(in the rows, 128 means zero)
Named turns come first, each shown by rows before and after it. Which turns, in which order, take the first row of each pair that follows to the second? Write the first one first, as in the answered first pair.
S:
[149 117 129 125 110 123 163 129 121  84 131 110 123 142 103 137 135 110
 147 139 120 126 106 106 108] => [144 166 127 140 105 135 133 128 157 139 134 116 111 116  98 145 126 129
 136 151 165 118 132 126  87]
[123 134 170 118 120 137 112 148 134 117  93  82 118  95 130  90 107 137
 103  97 142  77  85 109 139] => [139 128  93 132  90 163  85 158 120 153 128 157  95 133 151  93 151 173
  94 129 120  93 156 139 135]
[138 156 156 109 131 116 128 130 129 136 133  74 136 109 129 131 121 119
 145 125 168 118  93 121  95] => [148 136  99 116 105 129 109 130 106 153 160 143 124 146 144 130 159 140
 138 159 140 137 156 135  93]
[107 139 162 141 130 126 111 122 152 141 118  57 138 131 124 122 112 132
  97 125 181  90 132 111 122] => [130  95  99 144 114 135 110 126 119 138 149 149 124 183 144 130 142 142
  89 150 129 114 182 124 122]
N:
[122 190  96 134 101 146  65 114 153 179 134 142 124 118 128 120 153 135
 116 123 169 121 172 152  88] => [ 87 138  69 127  99 127 107 101 157 139 138 201 128 104 132 119 144 148
 107 130 121 150 177 155 149]
[135  90  46 120 133 117 206 115 116  98 110 163 161 114  80 103  61 136
 159 145 149 127  90 115 131] => [151  94  80 122 152 121 184 119  92  84  96 112 154 143  88  91  62 111
 158 119 136 127  58  95 117]
[127 146 142 167  94 112  69 151 164 167 113 127 125 125  91  96 140 149
 111 138 140 143 212 131 156] => [105 101 135 160  92  92  98 139 164 133 108 166 133 120 103 101 142 150
 126 133 103 138 201 123 186]
R:
[123 188 121 129 106 137 144 131 173 171 155 138 135  81  85 145 126 159
 116 160 189 140 138 159 114] => [118 136  86 124  97 137 119 135 137 163 168 206 126 122 111 140 134 171
 104 164 134 154 176 158 138]
[125 150 119  90 173 146 156 177 137 110 119 139 124 112 121 131 123  84
 133 138  90 151 110 135 128] => [139 180 123 105 173 149 143 189 153 125 119 131 122 107 122 135 123  88
 128 132 114 148 116 124 112]
[137 150  74 136 126 148 105 141 140 148 133 118  99 147 131 143 126 128
 128 137 142 148 147 140 116] => [120 106  77 117 131 136 126 136 132 108 124 151 112 141 136 128 130 117
 139 129 110 166 134 130 150]
[124 142 107 156 114 123 139 142 103 110 119 171 138 104 115 125 136 142
 155 130 141  98 148 164 125] => [117 138 116 158 109 116 151 144 107  98 122 165 140  96 116 120 131 124
 162 133 134  96 129 160 138]
B:
[114 129 165 118 139 121 124 131 135 129 119 119 142 118 132 132  93 120
 129 102 124 124 104 132 141] => [114 116 149 123 125 108 118 121 150 135 122 148 135 116 141 135 103 124
 127  94 121 135 122 130 146]
[160 133 178  89 150  99 148 161 100  96 122 124 118 130  83 113 162 120
 163 159  93 119  78 132  61] => [122  85 142  87 121  84 144 152 108  86 116 196 122 132 122 118 166 150
 159 158  52 143 111 135 105]
[139 136 114 121  95 143 146 130 133 133 145 170 126 130  95 131 152 127
 150 162 134 140 122 130 112] => [147 126 123 117 104 140 144 138 115 123 142 135 129 141  90 127 158 109
 158 156 130 135 101 116 104]
[129 136 135 143 129 142  82 102 129 118 101 108  93 158 169 119 121 120
 127  96  98 123 113 111 145] => [112 135 120 147 121 144  76 109 145 142  95 133  95 138 168 128 123 133
 115  94 103 134 140 125 151]
Now pairs of rows:
Between the rows of a pair lie 2 to 3 turns.
[ 81 123  90 120  81 102 108  90  93 119 111 150  87 183 105 148 150 145
 125 180 103 146 131 129 138] => [ 79 165 158 133 104  95  93  78 117 124  82  71  91 153 100 134 119 133
 124 139 144 131  86 116 126]
N then S
[127 118  60 130 100 111 117 151 140 112 138 211 124 162 150 142 133 142
 119 112  89 132 171 130 130] => [116 180 140 141 112 105 100 147 192 150 108 114 135 106 124 130  85 138
 108  74 170  97 121 129 108]
N then S then N
[147 108  85 135 107 141 169 144 159 124 151 204 132 150 114 114 177 130
 117 185 128 165 180 124 107] => [152 169 185 153 142 159 105 131 167 153 107  72 131 133 135  88 125 103
 117 115 192 127 123 100  84]
N then N then S
[129 125 106 114 118  95 174 132 168 115 125 179 160 122 116 158 116 151
 133 147 125 111 155 122 154] => [126 165 142 143 132 106 132 124 183 160 101 136 142 100 127 148  92 155
 126 111 164 102 138 125 141]
N then S
[114 180 203 122 120 131 123 110 151 180 110  40 125  63 106 138 138 143
 128 109 183  97 117 156  87] => [ 68  94 165  93 106  85 195  84 155 111 104 145 146  49 120 140 141 154
 132 115 101 127 131 150 169]
N then N
[137 129  74 119 113 124 190 156 141  93 151 195 147 126  72 132 165 147
 125 178 110 136 135 139 114] => [111 190 160 135 120 112 151 134 188 130 110  97 152  67  80 122 112 142
 115 125 173 110  97 123 101]
N then S
[148 105  67 135  60 153 150 174 138  94 113 220 113 151 106 129 125 111
 107 124  77 190 177 153 144] => [150 170 126 170  84 180  54 166 146 157  95 145  95 152 139 112 103 106
  85  65 137 170 173 154 105]
N then S then R
